One hidden turn or mirror swaps the rows below in pairs. Which row is each named row swapped with?
K_650: [-1.70  0.68 -0.88  0.90  1.24 -1.69 -1.04  0.56 -2.28 -0.72 -0.88  1.16
  0.71 -2.76  0.62  0.22  0.50 -1.83 -1.29 -0.91  0.07  0.39]
K_731: [-1.57  0.95 -0.59  0.02 -1.82  0.14 -0.93 -3.13 -0.24 -0.08  0.35  2.40
  1.67 -1.37  0.47  1.56  0.17  0.21 -2.26 -1.27 -0.33 -3.05]
K_987: [-0.34  2.20 -1.85  0.25  2.42  0.79 -0.11  0.06  0.19  0.62 -2.76  0.60
  0.94 -1.86 -0.27 -0.21 -0.82  0.78 -0.23 -0.03  2.05 -0.70]
K_62: [-2.06  0.64 -0.65 -0.28 -2.36 -1.10  0.29  1.51 -0.78  0.69  0.57  1.86
  0.18 -0.93  0.19 -0.37  1.60  3.97 -0.31 -1.42  1.02 -0.85]
K_64: [-0.19 -0.61 -1.52 -0.23  1.66  2.24  1.26 -1.32  0.52  1.52  1.59  0.64
  1.25 -1.72 -0.09  2.07  1.05  0.90 -0.07  1.13  0.38 -0.46]
K_56: [ 0.06  2.83 -0.48  0.32  1.60 -0.80 -0.64 -2.43 -1.96 -0.43  1.58  1.16
  0.58 -0.90  0.57  2.35  1.70  1.02  0.82 -1.53  2.83 -0.48]
K_368: [-0.56  1.79  0.27  1.81 -0.79 -0.16 -1.02 -2.12  2.35  0.61 -1.07  0.88
  2.45  1.00 -0.63 -0.61  1.38  0.28 -0.70  0.14 -0.94 -0.08]
K_625: [-0.75  1.75 -0.36 -1.46 -1.91 -1.17  0.93  0.24  0.90  1.74  0.42  0.69
  2.17 -1.89  0.36 -0.30  1.29 -0.75  0.81  0.26 -0.45  0.92]
K_45: [-1.75  1.21 -0.66  1.03  1.47 -0.53  1.09 -0.23 -0.86 -0.94 -1.74  3.95
  1.99 -0.22 -2.37 -0.20  1.30 -0.51 -0.13 -2.05  1.21 -0.08]
K_706: [-0.40  0.28  1.07 -1.12 -0.89 -1.72 -0.15 -3.06 -0.88  0.00  0.72  0.59
  0.97 -0.47  0.33 -1.10  2.40  2.60 -0.89 -2.21 -0.23  0.22]
K_148: [-0.08  1.87  0.41  1.58 -0.40 -0.98 -0.77 -2.08  1.99  1.25 -1.59  1.48
  1.93  1.04 -0.97 -0.50  0.87  0.03 -1.13  0.66 -1.18 -0.52]
K_361: [ 2.27 -0.24 -1.13  0.12  0.97 -2.18  0.98 -0.62 -1.74  0.00  0.02  0.75
  1.02 -1.88 -1.64  0.32  0.14 -1.64 -0.35 -0.06  0.60 -0.38]
K_649: [-1.50  1.54 -0.12 -0.98  0.01  0.71 -0.73 -2.25 -0.76  0.52  0.74  0.58
  2.17 -0.84 -0.50 -1.48  0.19  2.57  0.48  0.63 -0.77  1.68]
K_153: [-1.92  1.02  1.34  3.60  1.07 -1.38  1.40 -2.27  0.16 -0.31  1.50  0.33
  0.60 -0.30  0.68 -0.16 -0.19  1.35 -0.21 -0.37 -0.53 -1.29]
K_37: [ 0.42  2.31  0.44  1.38 -0.65 -0.17  1.18 -1.54 -0.94 -1.26  0.08  3.55
  2.51 -3.48  0.16 -0.29 -0.36  0.48  0.57 -0.87  2.13 -1.24]
K_102: [ 0.11  0.03 -0.19  1.47  1.75  1.02  2.63 -1.55  2.02  1.00 -0.43  1.16
  2.18 -1.72 -1.43 -1.43  0.90  1.32 -1.47  0.90  0.98 -0.89]
K_726: [-0.13  1.24 -0.60  0.25 -1.98 -1.02  2.51 -1.97 -0.62  0.97  0.22  0.94
 -0.66 -1.20 -1.03  1.59  0.97  0.43 -1.64  1.55  0.68 -2.43]
K_212: [-1.31  1.52 -0.24 -0.18 -1.42 -1.07  0.61 -0.20  0.35  0.53 -0.84  2.49
 -0.22 -1.04 -0.72  1.51  1.55  4.47 -0.52 -0.94  0.19 -2.17]
K_92: [ 1.41  1.16 -1.30  0.85  1.06  1.42  0.75  0.07 -0.87  0.10 -0.56  1.44
  2.97  0.64  0.75 -0.97  0.52 -0.69  0.49  0.42  0.69 -2.30]
K_617: [-0.36  1.41  0.10 -0.99  1.13 -0.47  0.84  0.42 -1.20  2.07  0.75  3.70
  1.98 -0.84  0.58 -0.71  3.43  1.24 -1.76  0.38  0.47 -2.30]
K_792: [-0.38  0.82  0.25  0.31 -0.36  1.34 -0.10 -0.06  0.87 -1.68 -1.32  1.71
  1.78 -0.33 -0.83  1.05  0.78 -0.02  2.78 -0.71  1.67  0.98]
K_788: [-1.04  2.27 -3.35  0.23 -1.37 -0.01  1.19 -0.47 -1.62  0.78  1.22  2.52
  0.96 -1.21 -0.56 -0.01 -0.22  1.13  1.81  0.20  0.07  0.41]
K_191: [-1.58  0.26 -0.15  0.61  0.09  1.04 -1.44 -0.43 -1.83  0.25  1.20  2.19
 -0.10 -2.08  0.73  0.73  3.07  0.62 -2.74 -1.30  2.00 -1.84]
K_699: [-2.22 -0.82  1.26  1.85 -1.23  0.83 -0.79 -0.81 -0.95 -0.23 -0.75  1.20
  1.11  0.23 -0.29  1.60  1.36  1.43  0.61 -2.81  0.48 -1.47]
K_295: [ 0.00  1.32  0.39  0.01  1.75 -0.54 -0.20 -3.46 -1.28 -0.23  1.52  1.25
  0.79 -0.59  0.30  0.94  1.64  0.66  0.67 -1.69  3.56 -0.92]
K_961: [-1.72  2.46  0.55  1.51 -0.89 -0.05  0.70  0.45 -1.05  0.44 -0.43  0.99
  0.44  2.21  0.68 -1.07  1.29 -0.85 -1.18 -0.54  0.04 -1.18]
K_537: [-2.02  1.03  0.19 -0.16  1.43 -2.51 -1.27  0.71 -1.42 -0.27  0.25  1.47
 -1.09 -0.07 -1.20 -0.95  1.98  0.93  0.70 -0.21  1.88  0.40]
K_6: [-1.86 -0.31 -1.06  0.72 -2.67 -0.43  0.99  1.31 -1.05  0.60  0.72  2.14
 -0.28 -1.59 -0.02 -0.69  2.48  2.67  0.19 -1.58  0.81  0.20]
K_171: [ 0.39  0.30 -0.62  0.92  1.52  0.89  2.84 -1.87  1.84  1.09 -0.76  1.59
  1.71 -1.49 -1.89 -0.38  0.32  1.72 -1.26  0.52  1.13 -1.97]
K_929: [ 1.44  1.91  1.85  1.10  0.21  0.34  1.27  0.71 -0.59  1.21  2.37  0.66
  1.33 -1.75  0.08  1.27  1.16  0.99 -1.10 -0.94 -1.04 -0.03]
K_334: [-0.48  1.06 -1.75  0.63  1.86  0.75  0.47 -1.78  0.23  1.26 -2.36  0.33
  0.57 -2.49  0.15  0.05 -0.50  0.98 -0.34  0.18  2.97 -1.05]
K_85: [-1.07  0.70 -0.60  1.93 -0.04 -1.34 -1.65  1.15  0.30 -0.79  0.19  1.64
 -1.21 -1.46  2.41 -0.38  1.41  1.41 -0.18 -1.09 -1.12  0.08]
K_833: [ 0.49  0.18 -3.45  1.00  0.11 -1.40  0.45  0.30  0.77  0.90 -0.38  0.69
 -0.57 -0.87  1.46 -0.07  0.83  0.66  1.24  1.53  1.53 -0.53]
K_566: [-2.45  0.15 -0.11  2.18 -0.46 -0.54  0.12 -2.77  0.36 -0.01 -0.85  1.65
  1.23 -2.31 -0.89 -0.02  2.56  0.41 -2.00 -1.96  3.11 -1.76]
K_850: [-0.35  1.13  0.59  1.63  1.21 -1.94 -1.66 -1.21  0.42  1.73  0.49  1.20
  0.33 -0.05 -1.39  0.66  2.72  2.36 -0.64 -0.33  1.40  1.73]
K_205: [ 1.53  0.56  2.52  1.25 -0.03  0.48  1.67 -0.35 -0.27  1.67  1.93  0.90
  1.45 -1.89 -0.14  0.78  0.76 -0.28 -1.69 -1.13 -0.41 -0.68]
K_240: [ 0.94  2.92 -1.87 -1.36 -0.19  0.41 -0.01 -2.21 -0.18 -1.34  1.44  2.58
  0.79 -0.92  1.66  0.49  2.73  1.18  0.31 -0.30  0.41 -1.32]
K_375: [-1.93  2.12 -0.43 -0.98  0.50  0.28 -1.09 -2.94 -1.61  0.83  1.00  0.51
  2.21 -1.28 -0.55 -0.51  0.60  3.06  0.31  0.43 -0.08 -0.21]
K_703: [-1.38  3.72 -1.69  2.63 -0.27 -0.18 -0.89 -1.79 -0.09  1.30 -0.13  0.78
  0.67 -1.50 -0.29 -0.05  3.40  0.03 -1.69 -2.27  1.54 -0.45]
K_557: [-1.57  0.77 -0.46  0.82  1.09 -1.02  0.93 -0.80 -0.32 -1.51 -1.06  3.90
  2.52 -0.37 -2.27 -0.37  2.03 -0.21  0.25 -2.55  1.17  0.26]
K_436: [-1.39 -0.25 -1.27 -0.16 -0.12 -2.29  1.48 -0.29  0.09 -1.73 -1.39  2.91
  2.50 -1.62  1.16  0.17  0.16 -0.24 -0.34 -2.37  0.73  0.23]
K_294: [ 0.09  0.25  0.98  0.36 -0.73 -1.17  0.29  0.17  0.01  0.91  2.01  0.88
  0.12 -0.80  0.90 -0.08 -0.65  4.01 -0.90 -0.05 -0.49  0.19]
K_672: [-0.18  0.26 -0.29  1.58 -0.23 -0.39  0.96  0.38 -1.13 -0.41  1.49  1.57
 -1.53 -1.03 -1.41  2.78  1.09  0.48 -0.84 -0.55 -1.80 -1.01]
K_838: [ 0.13 -0.73 -0.94  0.58  2.84  1.09  0.37 -0.81  0.08 -2.03  1.57  2.66
  1.34 -0.80 -1.36 -0.10  0.08  1.14 -0.91  0.02 -0.40 -1.84]
K_761: [ 0.24  1.20 -3.33  1.69  0.23 -1.71  0.81  1.00  1.03 -1.28  1.68  0.88
  1.74 -1.29 -0.36  0.28  2.46 -0.08  0.25  0.32  0.70 -2.35]
K_486: [-0.35  0.45 -0.51  1.74 -1.40 -1.46 -0.77 -1.47 -0.29 -0.11  0.49  1.04
  1.13  1.18 -1.45 -1.76 -0.88  2.37 -0.94  1.51  0.23 -0.09]
K_336: [ 0.17 -0.42 -0.14  0.01  0.20 -0.49  1.28 -0.91  1.01 -3.28  1.42  1.57
  0.19 -2.04  0.19 -0.16  3.70  1.71 -0.39 -0.37  1.58 -1.13]
K_331: [-2.60  0.02 -0.14  2.28 -0.58  1.10  0.63 -0.17  0.01  0.20  1.33 -0.19
  1.59 -2.11 -0.85 -1.93  2.12  1.22 -2.20 -2.27  0.98 -0.14]
K_312: [ 0.23  1.70 -0.50  1.50  2.69  1.31  1.67 -0.19  1.24  1.13 -0.93  1.46
  0.79 -2.25 -1.92  0.43  1.56  1.97 -0.06 -1.05  0.09  1.13]
K_281: [ 0.31  2.28 -1.24 -0.02  0.68 -1.60  1.91 -0.09 -0.16  2.31  0.28  2.70
  2.97 -1.81 -0.26  0.59  2.54 -0.52 -1.09 -1.21  1.13  1.34]
K_452: [-1.14  0.35 -0.33  1.17  1.83 -1.43 -0.76  1.22 -1.66 -0.50  0.09  0.92
  1.76 -3.68  0.16  0.86  0.87 -1.21 -1.20 -0.89 -0.83 -0.53]
K_296: [-0.44  0.89 -2.55  0.34 -0.42 -2.47  0.45 -0.38 -1.50 -0.92  1.93  1.93
  1.50 -2.28  1.30  0.90  0.07 -0.22  0.31 -1.30  2.89 -0.52]
K_914: [ 0.32  0.32 -3.40  0.71  0.22 -2.01  0.32  1.38  0.99  0.37  0.51  0.31
  1.04 -1.05  0.92  0.72  0.50  0.36  1.13  0.95  1.52 -0.99]
K_198: [-3.23  1.25 -0.63  1.90 -1.22  0.93 -0.44  0.12  0.26  0.08  0.90 -0.68
  2.03 -1.45 -1.00 -1.13  1.72  1.24 -1.52 -2.58  0.25  0.16]
K_440: [-1.73  0.21 -0.43  2.53 -0.51 -0.52 -0.12 -2.34  1.01 -0.61  0.05  1.53
  1.25 -2.09 -0.98 -0.40  2.99  0.34 -2.36 -2.29  2.51 -2.45]
K_173: [-1.17 -1.06 -0.43  1.11  0.55 -1.07 -1.28 -1.46  0.97  1.18  1.11  1.14
  1.66 -1.48 -1.51  3.28  2.64  0.51  1.25  0.39  1.04 -0.76]

K_336 pairs with K_726
K_281 pairs with K_850
K_240 pairs with K_672
K_173 pairs with K_617
K_368 pairs with K_45
K_296 pairs with K_294
K_92 pairs with K_699
K_914 pairs with K_62
K_212 pairs with K_761
K_440 pairs with K_171

